In the data rows, 128 means zero.
Here are some numbered points:
[139 107 133 117 111  93  83 198  92  81 108 120 131 171 171 136  96 104
 131 148 111  97 162 103 172  88  90  99  81 117  87  55  95 125] 0
[127 113  91 134  99 147 166 113 149 156 117 116 123 105  97 101 166 158
 126 124 153 144 153 170 166 179 169 132 169 137 121 138 144 157] 1
[108 172  61 121  65 144 134 132 145 123 150 131 132 152 125 107 118 139
 129  98 128 132 160 140 138 123 114 132 150 126 132 122 113 136] 2
[111 118  48 140 108 111 132 136 157 144 147 139 134 170 123 125 125  99
 116  99 129 135 115 135 115  99 125 116 126 107  99 126 130 122] 3
[100 135 179 130 103 162 137  84 132 132 177 115 125 163 124 144 118 147
 135  71 136 160 156 148 155 172 124 124 149 151 155 180 183 137] 4
[110  91 134  86 217 171 105  53 119 195 162 101 147 191 176 180 117 136
 144 108 120 108  95  67 138  99  87 131 149 177 171 117 153 115] 5
[133 130  52 133 148 115 138 123 139 151 126 150 112 134 117 118 135 134
 127 107 143 140 126 159 125 146 151 135 150 112 159 163 122 150] 6
[207 154 120 140 163 213  74 105  53  71 100 157 152   8 150 101 125  56
 133 224 120 115 105  98  63 111 163 141 220 155  77 101 116 123] 7
[102  90 154 182 159 127  99 224 119 105 146 139 146 127 187 109 106 100
 124 110 110 128  99 137  97 143 124  74 110  80  82  98 137 129] 8
[141 127  71 131 116 132 145 120 155 103 131 135 118 126 133 141 128 146
 121 112 128 139 112 182 141 132 149 131  36 111 123 126 110 151] 9
[140 152 154 131 116 128 145 129 146 162 151 140 119 134 127 135 135 122
 135 118 147 135 131 158 131 147 172 127 105 119 164 134 126 112] 10
[133  53 165 105 179  94 123 147  94 205 128  64 133 214 186 175 119  98
 106 150  96  99  98 147 145 130  92  95 225 112 188 158 210 133] 11
[136 149 117 131 145 122 124 146 153 160 118 146 127 149 124 130 137 125
 117 114 130 140 160 158 141 137 159 139  71 115 110 144 113 140] 12
[103 115 146  93  57 149 113 131 134 148 114 149 134 139 114  93 135 171
 107 116  75 132 133 109 125 120 113 125 130 123  72  63 123 124] 13
[128 153  96 148 144 120 140 165 165 107 118 148 106 121 104 139 139 114
 131 108 116 129 124 159 158 182 129 138  49 117 106 137 115 128] 14
[163 144  92  60  72 127 118 142 104 119  71 160 128  88 148 120 136 156
 103 177 150 106 179 136 131 126 159 125 134 117  59  58 111 222] 15
[133  63 183  95 136  28 151 145  89 113 161   0 105 201 142 229 152  98
  47 224 102  48 150  94 187  48  39  96 141 101 104  95 223 124] 16
[146 127  96 129 160 128 148 134 147 141 108 146 114 138 124 107 127 115
 129 124 117 137 136 169 123 162 150 138 103 114 157 157 119 138] 17
[156 134 106 127 125 146 157 124 148 132 105 127 117 127 123 129 119 152
 120 123 140 139 109 165 144 121 161 131  72 112 132  99 111 144] 18
[133 130 122 128 158  83 163 137 150  95  80 101 119 107  63 118 189 150
 113 173 126 118 155 128 153  85 175 118  66 104  27  78  72 104] 19
[127 119 110 126 127 126 140 158 158 130 118 137 131 154 119 140 118 125
 128 110 120 133 151 134 137 114  96 134 148 115 126 117 104 120] 20
[226 144 171 113 113 129 125  97  37 117 140 126 135  49 175 107 117  39
 106 219 174 139  91  92  95 149  75 157 222 204 191 204 248 248] 21
[109 104  95 132 117 115 132 172 146 147 101 140 130 158 124 135 152 144
 106 110  72 137 119 125 121  89 134 113  56  85 113 114 114 120] 22
[ 98 162 107  99 208  60 202  80 158 124 134 112 113 118  45 153 175 104
 138 172 106  39  64  56 144 107 115 194 220 181 138 164  51  68] 23
[121 118 219 140  30  41  78 181 118  34 129 122  93  72 155  89 101 102
 104 148 174 123 162  86 152  23 117 131 124 120 102  23 130 117] 24
[142 142 181 131  63 144 143 135 141 153 127 144 119 129 129 116 129 130
 135 121 131 136 107 158 130 125 152 134  56 115 145 164 111 124] 25
[102  88 142 155 129  98 134 114 108 197 131  97 147 209 168 157 134  77
 123 103  83 115  99 113  88  89 115  90 173  95 159  98 142  98] 26
[147 160 103 122 174  99 173 138 168 134  97 114 114 132  84 140 162 136
 135 160 174 116 102 125 152 108 150 153  31 107 114  89  55 160] 27
[116 151 152 133 121 189 115  52 121 146  94 197 143  99 121 124 102 145
 142 109 166 134 135 145  92 164 142 145  94 160 180 183 158 118] 28
[137 135  47 153 179  96 110 139 109  74  96 121 134  52 108 126 161 116
 139 210 127 118 155  66  99 128 108 124 104 111  32  65  53  96] 29
[179 113 135 179  64 140 124 126 121 129 169 133 167 120 187 133 140 106
 154 134 216 155  87 150 109 126 134 167 141 155 225 188 190 208] 30
Which five points above are nearest to each new point by angle, seen from the average point of the numbered points? Their numbers follow each, nearest first.
[ 94 116 183 144  76  53  67 181 110  71 152 124  83 101 151 129 110  95
 101 141 174 117 148 103 163  82  76 122 199 106  89  47 138 129] 24 0 16 8 13
[136  89 107 149 172   0 206 122 168 145 152  84  84 199 111 199 192 153
 113 157 204 113  85  95 184  68  73 116 168  86 128  78 145  78] 16 23 11 26 27
[124 145  90 125 142 124 137 139 150 150 131 120 137 169 127 148 128 117
 122 101 113 131 122 129 147 134 104 133 193 105 125 102 101 130] 20 2 3 26 6
[ 90 187  81 136 180 207  99  29 110 144 114 197 113  63  82 124  89 102
 156 106 166 120 102 100  85 158 175 194 126 202 208 195 140  89] 28 6 17 7 23
[121 137 136 133 140  61 182 111 134 161 140 153 108 152 112 165 161 137
 127 148 156  90  48 119 131 163 144 158 153 145 161 177 130 118] 23 10 6 11 30
[107 107 121 142 153 119 161 128 157 162 140 100 126 171 127 122 149 157
 107  99  86 135  91 142 135 137  99 112  97  84  60 126 128 115] 22 3 13 8 14
[116 158 145 161  91 131 157 150 176 106 139 107 125 133 104 116 137 124
 112 111 145 133  85 157 166 145 138 141 122 123 136 154 140 128] 25 10 14 4 1
[ 90 198 123 138 195 187 105  26 121 121 128 222 126  58  85 111  96  83
 143  97 137 124 135  89  90 162 168 190 157 207 192 201 149  56] 28 7 23 4 6
[ 74 100 200 136  54 164 140  91 133 185 170 142 139 168 130 118 108 149
 143  82 108 137 150 155 132 140 107 106 145 131 164 127 134  33] 4 10 25 26 13
[ 63 178  87 110 124 255  78  33  89 126 137 160 160  98 109 114 107 150
 174   1 132 197 101 113  94 193 189 104 112 140  36 161 109 123] 28 4 2 13 1
[159 114 110 116 103 124  98 148 122 166  66 159 124 106 120 107 136 136
 133 134 161 146 156 153 124 139 175 103 182 109 103 138 115 170] 15 1 6 7 17
[107 167  99 110 103 168 121 175 150 133 131 142 125 139 126 108 108 200
 119  98 140 133 153 140 148 134 133 134 168 121 138 116  98 144] 2 20 1 13 6
[ 99 104 149 190 134 135  76 177 131 120 164 125 164 128 206  96 120  64
 146 133 105 123  90 118  96 104  94  98 169 102 122  76 138 115] 8 26 0 24 7
[106 125 121 126 107 130 142 151 155 148 109 141 139 144 127 118 132 110
 111 100 118 133 122 140 136 137 120 139 128 120 137 116 106 144] 20 2 22 3 13
[111 119  73 130 131 109 162 150 151 142 108 132 137 141 115 145 142 158
 115 123  94 133 138 127 154 140 139 135  78 115 128  78  94 128] 22 9 27 18 14
[113 126 173  99  86 133  98 195 106  70 118  80 141 148 188 127  99 163
 121 133 148  92 150 111 157  85 104  88 148 114  98  62  87 110] 0 24 13 8 16
[ 94 120 114 104  77 143 139 147 152 116 144 133 136 171 107 114 116 159
 117  99  95 132 159 118 137 115  99 124 118 118 125 146 110 119] 2 20 13 22 3
[ 87 166  42 100 180  64 183  67 164 118 127 123 100 123  46 168 186 130
 134 164 140  44  57  61 148  99 118 191 202 183 120 181  72  66] 23 29 27 6 5
[152 144 110 122 155 142 144 119 123  44  81 157 123  66  74  81 160 183
 111 176 107 115 107  90 120 149 167 129 224 135  80 102  75 146] 7 29 23 15 19
[109 125 158 113 110 136 128 144 144 137 149 139 118 154 133 121 114 160
 112 105 101 135 137 147 147 157 103 126  93 124 122 137 114 124] 4 25 13 12 14
[123 156 137 128  86 122 129 132 144 133 140 124 127 142 133 139 115 150
 110 104 102 133 119 135 136 130 135 127 135 113 111  89 111 110] 13 2 20 10 22
[108 160  96 124 214  50 216  97 166  98 132 100 109 135  54 148 196 103
 117 184 122  59  65  63 155  66 118 190 186 178 108 137  87  72] 23 19 27 29 16
[154 128  87 127  74 127 143 137 151 151 131 137 122 143 123 140 126 168
 117 120 179 142 167 153 155 134 140 133 112 106 121 130 114 199] 1 2 15 18 9
[211 125 146 117 163  75 116 173  86  67 151  89 145 112 149 113 145  90
 128 234 104 109 106  97 163  10  55 147 183 158 132  66 121 129] 16 24 0 7 21
[ 88 154 169 105 140 241  73  94  86 127 142 167 168  80  98 120 140 145
 180  21 135 211 117 114 103 154 154  94 107 151 135 189 125 127] 28 4 25 10 5
[ 96 145 126 110 101 179  91  81 105 153 126 146 141 140 131 106 102 165
 125  89  47 155 166 140  91 116 133 112 121 136 100 143 156  93] 13 28 4 2 22
[130 132 155 122 133 140 133 136 146 114 144 131 125 134 125 127 130 156
 120 105 134 133 149 147 155 145 128 128 119 128 114  73 106 136] 13 18 20 4 14
[162 139 124 124  77 126 143 143 149 124 147 167 121 156 124 137 129 143
 120 113 110 142 171 168 128 135 145 140 135 115 122 133 114 128] 2 10 20 12 25
[128 102 140 162 149 111 170 102 152 165 138  94 120 135 106 133 166 112
 123 122 134 150 109 162 135 128 160 132 162 120 125 157 166 130] 1 4 11 10 6
[120 138 114 115  62 141 138 158 148 163 111 128 117 133 136 132 119 141
 105  93 114 134 144 152 142 111 114 133 123 118 120 126 114 133] 2 13 20 25 22
[119  95 235 154 110  46  73 135 110  58 121 159  91  74 124 128 105  81
 132 168 140 111 180  86 162  97 110 157 193 140  85  78 133 136] 24 0 7 16 21
[174 110 238 174  47 127 141 117 122 150 161  97 164 113 180 165 137 134
 148 117 162 158  68 155 120 113 146 157 103 167 199 217 182 184] 30 25 4 21 10
[125 109 159  93 122 156 119 140 139 120  64 131 142 131 114  94 131 125
 106 122 119 124 149 111 104 124  91 130  82 131  78  53 122 146] 13 15 0 19 24
[118 123 145  93  96 160 123 166 131 104  94 121 140 116 113 103 124 140
 102 122  94 125 135 116 111 127 111 125 127 127 109  70 118 153] 13 15 24 0 22
[108 103  98 122  94 100 183  73 143 208 134 114 116 180  96 163 150 119
 113 133 127  80  83 158 154 121 147 143 182 136 164 229 198  90] 11 4 6 23 26
[121  70 129 124  98  89 138 119  87 191 114  45 118 189 181 183 119 123
 101 141 124  76  75 140 132 108 126 110 174 114 188 200 220 136] 11 26 16 5 30
[134 134 161 164 108 153  85  92 114 117 115 123 101  60 138 113  55  70
 141 155 151 138 184 143 125 149 100 140 169 182 238 190 186 133] 21 28 30 4 7
[134 126 229 140 116  69  94 125 104  30 137 119  96  88 126 125 102  98
 107 177 165  97 145  82 161  47 105 157 112 138  91  62 124 148] 24 0 16 19 29
[ 98 157 140 140 147  40 200 110 145 127 155 113 113 132  82 152 173 197
 105 169  91  71  25  76 103  67 142 173 206 159 158 121 118 103] 23 16 26 5 11
[ 96 119 105  96  93 145 122 126 144 137 101 131 142 137 125 104 137 161
 113 118 127 127 155 118 119 106  94 119  88 121  88  82 121 112] 13 22 2 15 19
[146 145 173 130 125 128 158 162 142 131 137 152 117 119 127 124 127 127
 131 110 161 138 129 161 144 123 155 137 112 114 115 187 113 159] 25 10 12 17 4
[114 123 121 126  85 172 139  58 138 136 207 129 125 160 124 143 124 104
 158  72 149 158 142 153 147 130 121 130 138 164 149 201 181 104] 4 28 30 10 2
[165 110 174 129  49 144  92 222  93  60  96 122 127  87 201 109  68  83
 167 131 185 145 202 116 115 141 137  88  79 125 130 139 167 179] 24 0 8 30 21
[ 82 132 208 114 111 185  99  26 111 182 103 222 138  78  77 135 107 137
 153 102 137 133 173 124  93 189 132 182 149 173 205 149 171 100] 28 4 10 25 5
[ 85  79 163  88 177  74 136 126 114 161 143  21 106 187 122 114 133 144
  93 158  59  92 142 105 137 117  68  76 148 104  48  89 160  92] 16 11 26 5 13
[ 57 160 104 164 166 183 126 167 180 122 155 142 171 136 134  89 111 134
 136 121 141 112  77  93 104 107 100 141 106 159 153 178 111 126] 28 5 3 2 8
[ 78 104 183 149  20  55  75 212 119   5 159  95  82  54 139 139 113 132
  62 140 150  97  91  89 145  20 101 131 145 117 140  75 130 136] 24 0 16 8 13
[ 96 108 147 137  96  43  61 203 107 110 140 124  78  81 144 125 100 101
 105 142 165 122 170 105 155  51  75 121 162 108 102  60 149 149] 24 0 16 8 15
[118 120 118 107  92 148 124 141 121 126 112 158 141 122 122  90 137 162
 121 130 103 144 173 119 109 153 110 108  95 117 137 104 105 129] 13 2 22 15 28
[138 121 165 116  88 123 132 145 144 131 117 133 120 139 132 101 125 169
 110 110 120 143 151 149 117 165 150 133 121 111 129 176 115 124] 25 4 10 12 17
[ 97 197 138 139 218 186  99  19 120 112 173 211 124  57  94 118  89  53
 150  97 148 120 105 103  83 179 188 190 169 206 207 149 145  86] 28 7 23 10 4
[184 116 142 153 103  49  93 166  82  18 110 124  93  89 157 135 106 101
 120 224 123 112 138  76 132  70  68 124 149 143  76  40 129 148] 24 0 29 16 7
[152 146 106 137 118 130 130 141 147 130 141 139 119 115 131 123 125 157
 136 112 135 142 149 172 143 158 154 134 150 128 148 111 123 131] 1 6 10 2 17
[104 117 131 128 113 115 118 161 141 110 100 170 111 130 107 139 146 211
 116 133 137 130 153 137 119 175 120  96 113  90  98  84  95 102] 13 19 22 14 20
[184 168 120 146 112 120 156  81 143 114  84 136 102 104  70 104 124 143
 125 173 156 125 135 128 152 153 150 164 208 160 167 138 142 137] 1 21 23 28 6
[ 73 157  95 122 114 159 142 157 181  71 195 165 152 141 112  97 111 113
 152  99 143 124 118 115 157  81 131 152 117 144 144 116  93 113] 2 20 3 14 9
[112 158 164 128 129 207  46 127 127 148  96 190 152  86 156 111  53  48
 183 114 162 106 180 137 125 180 134 166  57 182 188 196 147 138] 28 25 30 17 10
[128 142 144 121 101 141 135 134 147 125 110 153 120 141 126  88 132 197
 112 103 121 134 128 148 135 155 155 127 115 118 129  59 116 159] 13 18 15 1 2
[128  89 167  79 174  14 173 116 106 108 177  21  98 214 118 246 169 106
  62 185  79  81 127  73 163  87  71  93  86 101  82  94 210  91] 16 11 26 0 5
[131 153 102 129 130 144 148 149 159 129 137 157 119 124 121 107 134 174
 106 121 142 132 145 159 134  97 146 131 123 107 126 168 107 139] 6 12 2 17 9
[106 116  70 125 129 104 188  83 144 176 128  87 113 170 115 161 153 107
 110 113  51  74  53 156 149 129 148 145 162 146 171 231 188 119] 11 23 6 26 5
